128 stands for zero in the data rows.
Planes, each given by two rows, then its number:
[ 87 136 180 140 138 145 128 123 105 135 157 127 150 148 117 177  98 112
 141  73 145 148 160  97]
[135 109 139 122 147 135 156 197 121 172 126 114 152 129  92  71 103 128
 104 132 116 134 169 128]
0
[ 62 110 142 142 133  91 124 194 143 128 165 139 154 143 156 155 120 150
 135 155 148 120 143 132]
[158  78 149 144  77  86  80 137 107 124 126 104 126 143 133 128  82 122
 106  95 118 156 132 143]
1
[ 77 170 170 126 124 146 153 151 129 171 133  86 147 119  97 153 141 109
 115 110 158 138 162 105]
[150 102 111 127 126 143 150 189 112 114  90 146 177  91 153 113 107 118
 123  92 130 148 140  88]
2
[ 73 160 155 117 132 164 150 160 111 158 144 112 153 126  79 170 122 148
 127 120 152 144 159 106]
[110  53 151 111 130  97 131 169  80 118 125 135 144 176 158 132 108 144
 124 118 145 111 127 112]
3
[ 77 140 178  99 118 166 144 129 133 154 139 116 151 105 124 161 129 136
 141 101 164 152 178 103]
[138  68 121  75  95  95 137 143 126 124 153 103 151 162 141 124 144 132
 121 182 128 137 161 112]
4
[ 83 199 119 136 147 134 140 117 165 129 171 121 103 139 143 139 143 153
 140 126 160 133 178 119]
[112 107 124 131 107 153 137 114 103 150 137 124 140 177 211 123 112 169
 140 151 128 158 102 122]
5
[ 82 158 150 137 122 150 167 182 121 138 151 111 140 149 134 160 126 118
 133 117 170 139 181  98]
[139 122 127 127 116 138 146 115 133  82 134 137  94 161 211 134 123 115
 133 167 169 106 118 151]
6
[108 117 116 109  88 140 120 177 133  86 166 112 169 169 114 143 173 173
 130 135 139 126 141 121]
[106  95 165 113 121  89 160 160 138 108 143 106 112 141 116  95 124  51
 150 128 141 128 150 114]
7
[ 79 157 145 125 119 147 150 152  93 155 141 102 151 132  94 147 114 130
 151 110 157 148 192 103]
[ 97  87 142 124 159  89 127 163 155 138  98 143 167 128 161 159 130 150
 109  88 107  97 143 101]
8
[ 78 164 150 116 148 139 153 164 105 144 120 110 157 147 124 159  97 127
 135  84 172 138 163 107]
[153 120 128 118 136 132 125 156 140  92 142  76 133 184  84 149 108 148
 144 155 126  94 133 178]
9
[ 94 181 125 135 128 164 128 134 128 129 136 119 153  84  87 168 121 129
 111 108 141 165 182 108]
[105 121  94 134 118 112 123  96 141 128 110 151  73  88 100  88 128 101
 108  87 159 157  97 140]
10
[ 59 166 135 123 124 127 161 170 121 158 143 121 198 140 104 140 119 133
 112 135 139 141 132 114]
[140  78 137 124 140  78 120 165 128 122 165 140 140 173 143 139 143  79
 144 121 174 112 114 105]
11
Each row below is the sum of one point from each of 2 of these planes. After each row, the numbers of its planes, the largest part first:
[143 133 108 146 134  90  93  76 139 124 155 125  75 171 115 116 148 128
 126 180 104 100  91 176] 2 4
[ 70 165 154 126 123 153 168 174  91 169 148  98 153 136  87 157 114 125
 142 104 162 154 201  90] 8 6
[155 107 104 123 139 121 120 147 121  92 121 131 131 158 132 130 101 142
 143 126 124 117 124 157] 2 9
[ 86 146 135 127 115 127 163 159 124 127 144 126 157 158 152 134 124 119
 124 151 164 129 127 129] 11 6
[160 107 111 129 125 113 131 136 128 112 103 140 142 113 163  99 126 108
 124 113 119 127 123 116] 3 2
[111 201 122 141 134 156 119 124 153 185 128 115 147  72  29 135 147 137
 129 106 100 162 147 121] 3 6
[176 101 133 125 140 130 108 120 132  93 126 108  84 152 125 136 118 135
 148 125 134 109 136 157] 11 9
[117 144 138 129 122 132 112 104 133  79 142 102 127 163 127 194 121 134
 157 112 151 112 113 142] 0 9
[121 139 189 132 146 149 134 160 100 140 161 108 191 169 140 177 105 139
 151 126 111 114 179  98] 10 0
[126 154 139 122 140 159 133 156 124 107 143  93 161 150  95 170 114 150
 136 143 127 124 164 140] 10 9
[114 132 131 125 129 118 124 111 120 144 109 154 124 104 152 121 130 120
 124 109 128 138 112 114] 9 6
[148  68 143 131  95 135 106  92  86 111 101 138 144 141 161 164 116 118
 141 120 110 136  61 121] 5 0
[158 176 118 135 129 179 119  71 161 130 124 114  83  76  93 136 143 130
 136 127 111 139 137 141] 3 11
[128 125 165 123 116 115 111 104 121 154 131 100 118 132  76 142 143 111
 112 144 123 111 108 149] 2 5
[ 98 152 153 112 139 160 167 200 106 139 106  95 185 122 118 149 100 117
 121  80 167 137 173  89] 2 9
[120 114 122 117 107 147 129 195 128 125 154 109 175 164 100 114 144 172
 110 128 123 131 158 120] 7 0
[ 88 132 153 121 108 135 161 183 129 109 153 108 128 159 143 131 131 100
 140 131 169 133 165 110] 6 7
[148  90  92 120 105 143 137 131 120 148 113 125 134 156 206  83 127 172
 127 191 108 138  81 149] 5 0
[140  93 149 135 140 107 105 121 120 113 158 136 116 160 150 154 132  90
 154 101 155 121 127 105] 11 0
[130 116 100 126 133 133 142 161 113 117 116 155 170 117 145 115 107 139
 120 120 116 140 118 118] 2 11
[137 140 133 129 132 118 130 139 138 114 120 111 132 153 131 133 116 124
 142 116 136 116 132 143] 9 3
[186 124  93 165 145 113  99  94 129  97 105 150  74 128 137 100 130 122
 128 118 104 103  83 152] 4 11
[155 124 103 135 145  94 102 141 122 156 122 120 149 114  57  96 137 138
 111 110  65 131 102 122] 6 4
[ 97 127 171 141 138 133 140 133 107 168 140 155 146 101 132 126 116 101
 112  78 135 171 161  77] 0 9
[117 139 152 148 162 128 138 108 108 174 112 131 121 106 120 122  75  99
 128 108 120 143 140 126] 7 0
[118 133 129 141 111 136 149 144 134 128 149 127 119 130 144 133 138 122
 129 141 142 131 149 111] 6 9
[148 142 149 130 130 146 105  74 143 135 124 102  63 125 118 133 146 129
 132 133 126 122 136 152] 11 2
[154 101 111 136 116 126 133 131 129 128 109 164 134  76 159  98 140 118
 119 125 105 146 115 101] 9 2
[116 126 111 125 117  92 132 150 135 132 144 136 154 151 134 136 149 117
 128 148 158 118  96 124] 11 0
[179 113  93 122 111 124 105 106 152  80 125 101  98 141 119 131 148 146
 138 177 112  96  87 180] 9 0
[ 69 178 167 131 121 134 136 113 125 177 135 115 126 113 116 140 153 106
 114 107 155 146 148  99] 2 9
[109 169 109 148 134 114 129  78 163 143 149 176  88  74 159  99 174 120
 120 124 130 149 149  95] 9 5
[133 112 105 127 124  89 131 150 124 122 141 125 145 163 131 117 130 120
 117 156 124 117 103 131] 4 11
[ 71 110 160  84 108 123 159 162 126 152 162 108 179 138 131 154 137 125
 135 137 166 148 167  96] 4 11
[216  89 109 136 132 126  91  76 144  84 127 148  50 118 156 105 145 111
 136 142 123 113  81 160] 11 8
[130  74 171 112 132  79 163 145 134 126 134 118 102 161 148  82 115  55
 156 142 121 106 123 130] 7 10
[124 133 162 128 119 152 156 163 123 114 150 116 149 183 191 162 128 134
 144 166 146 107 167 122] 6 10
[119 110 143 131 131 113 123 180 142 103 152  93 141 173 109 158  96 150
 139 143 134 103 143 167] 9 1
[ 73 182 130 126 125 160 150 117 107 167  96 143 147  81 140 125 113 142
 115 101 123 162 144  93] 9 11
[119 134 139 129 135 161 126 170 110 149 137 124 168 148 107 136 117 168
 118 113 128 136 159 120] 0 7
[129  50 136 116 115 110 126 143  82 127 115 135 137 179 197 113 105 147
 134 133 132 124  95 125] 3 5
[ 83 159 138 131 119 121 120  85 144 157 145 114  81 127  86 131 146 116
 116 124 153 139 119 146] 2 10
[141 109 132 120 106 147 120  96 152 127 146 127 114 106 123 123 153 129
 129 150 112 131 124 140] 9 4
[ 50 198 144 137 180 180 165 137 155 146 130 160 138  91 127 152 155 146
 155 126 163 107 131 117] 1 4
[206  81 114 134 128 118  89  87 147  94 131 130  70 136 135 111 151 123
 138 150 110 101 108 160] 11 9
[137  96 151 115 127 121 131 161 102 130 108 124 149 124  88 136 118 118
 119 121 123 120 123 125] 5 3
[165 145  58 129 111 136 100  96 142 113 108 152 124 110 149 136 165 196
 109 168 124 108  84 161] 0 7
[118 158 130 132 117 148 129 102 108 143 124 155 115 101 149 106 123 100
 122 116 158 165 119 102] 9 8
[106 125 137 130 102 109 122 105 142  82 140 124 112 141 148 151 156  97
 162 122 147 124 109 115] 0 7
[136  89 135 138 112  96 133  99 144 137 127 152  92  81 153  69 150  58
 129 140 104 139 116 103] 9 7
[135 163 137 127 143 131 126 150 147 116 130 126 144  78  52 158 143 104
 118 112 125 116 175 114] 5 10
[122 158  86 117 141 158 142  69 138 132  95 148  79  76  81  88 149  98
 112  94 151 147  99 120] 10 1
[148 105 154 115  89 132 108 117 119 137 123 103 131 127 126 130 106 122
 120  99 129 150 148 122] 1 4
[112 134 129 125 146 118 118 110 117 151 108 141 136 102 129 119 119 126
 121  92 125 143 122 109] 9 6
[137  87 126 123 125  90 118 111 141  81 149 140  92 159 133  99 136 113
 154 155 111 108 116 150] 2 7
[141 110 115 127 143 123 118 164 117 160  93 128 194  70  68 106 115 133
 120  70  78 160 137  83] 6 2
[160  61 121 123 117  99 122 117 115 126  97 143 107 129 133  88 124 105
 122 120 114 111  64 150] 10 5
[ 95 134 135 127 136 136 147 149 106 190 120 166 139  81 148  82 128 111
 103  99 127 165 153  79] 9 0
[ 92 192 136 137 116 161 131  74 139 150 127  97 102 116 100 135 129 171
 117 153 102 131 133 166] 11 2
[207  61  88 129 133  99  86 103 130  70 128 170  88 139 168 104 121 132
 152 139 112 105  95 145] 2 11
[118 144 142 129 137 138 124 147 124 119 160 123 164 124 110 176 134 107
 131 115 155 147 170  96] 10 11
[165  85 134 134  99 102 110 161 114 149 113 103 133 129 115  84  96 125
  98 110 110 141 145 150] 1 0
[ 80 110 176 150 119 105 107 154 115 127 163 127 154 156 146 186  95 121
 136  85 152 147 149 116] 0 1
[ 97 178  95 130  98 136 133  83 133 107 113 130 132 108 137 150 150 153
 122 154 113 129  89 141] 0 11
[120 120 168 133 134 127 119 107 109 118 153 131 139 169 157 178 122 127
 155 111 128 118 115 115] 0 10
[100 186 145 120 160 115 138 163 145 119 131 114 138 105  59 156 126  99
 128  80 164 116 180 119] 5 9
[ 64 173 183 132 133 134 124  97 117 154 167  96 117 153  98 184 127 117
 135 106 153 132 150 119] 2 0
[ 74 125 131 136 141  93 119 136 149 123 172 143 119 158 137 143 140 156
 137 174 134 106 126 156] 1 2
[121 150 135 125 125 156 134 141 140 131 152 101 130 125  66 154 135 152
 134 155 116 125 133 148] 3 9
[117  92 138 150 152 106 124 153  90 112 106 149 127 161 143 128  96 137
 126 105 134 104  92 130] 3 4
[212  64  73 141 117 109  90  90 140  85 122 190 101 108 168  81 135 140
 132 164  80 124  81 148] 2 9
[182 131  91 108 149 136 112  54 132 127  95 149 114  96 108  92 148 132
 124 137  89 110  80 137] 6 1
[ 59 155 140 130 154 109 139 154 160 148 139 127 153 141 141 163 135 159
 135  93 143 119 195  92] 8 5
[ 69 146 145 132 125 131 143 164 110 143 156 118 147 137 117 147 121 136
 151 134 160 138 174 108] 8 1
[ 99 143 137 129 117 155 156 162 122 151 129 111 158 132 158 136 117 137
 128 113 152 159 152  87] 2 5
[177  92  87 125 126  88 104 107 126 106 122 136 111 146 140  95 131 127
 117 165  93 114  84 154] 4 6
[115 102 137 141 128 112 112 145 140 116 142 136 111 130 155 144 121 144
 136 140 128 113 138 141] 1 11
[ 78 122 164  96 112 147 151 130 114 164 135 136 160 106 154 149 138 124
 131 108 167 173 184  65] 4 9
[152 119  86 110 142 107 138 126 133 115 131 133 124 147 129 102 156 132
 124 179 110 105 114 128] 4 1
[ 78 110 155 124 148  98 125 126 148 145 129 119 139 144 131 162 136 149
 116 113 120 102 151 123] 8 2
[135 199  91 151 134 141 131  78 186 127 145 125 103 112 149 108 147 135
 140 142 127 142 144 140] 3 5
[174  69 113 118 117 113  90  99 105 149  90 138 146 113 109  97 118 146
 128 129  65 138  61 147] 6 5
[170  82 109 119 124  95 129 122 138 119 104 133  95 154 174  82 152 135
 136 175 103  90  72 155] 10 0
[181  94 117 133 124 127  97  82 136 115 113 147  70  99 152 104 153 114
 132 134 107 126 112 132] 11 9
[ 72 197 157 126 146 163 154 177 106 141 137  97 187 137 113 194  97 138
 133  92 163 152 201  93] 9 10
[143 145 130 128 127 148 108  70 140 129 125 115  72 118 123 130 136 146
 128 138 100 117 126 164] 11 2
[124  80 124 113 130  90 139 170  82 119 139 124 144 184 134 131 123 140
 122 155 137 117 129 110] 3 4
[136 200 108 134 121 170 126  84 164 134 115 116 107  76 104 117 136 141
 119 139 105 149 132 152] 3 11
[136 121 131 123 133 132 126 126 132 119 133 137 121 130 124 133 132 131
 119 139 128 126 102 137] 8 3
[110 148 143 120 129 123 113  66 148 130 150 108  80 156 130 139 147 123
 128 168 139  99 108 168] 2 6
[164  70 146 138  88  88  84 139 110 118 104 118 131 113  87 128  96  98
 104  93 108 131 130 146] 1 5
[ 98 134 161 127 146 150 145 163 114 134 148 100 158 159  89 160  84 127
 135  92 147 127 170 124] 0 9
[ 96 111 156 118 118 146 145 206 116 133 165 108 186 169  82 128 120 143
 116 101 139 139 182 106] 0 7
[ 40 118 150 123 163  99 145 198 153 141 142 151 172 130 153 176 137 158
 138 136 144 104 161 104] 1 8
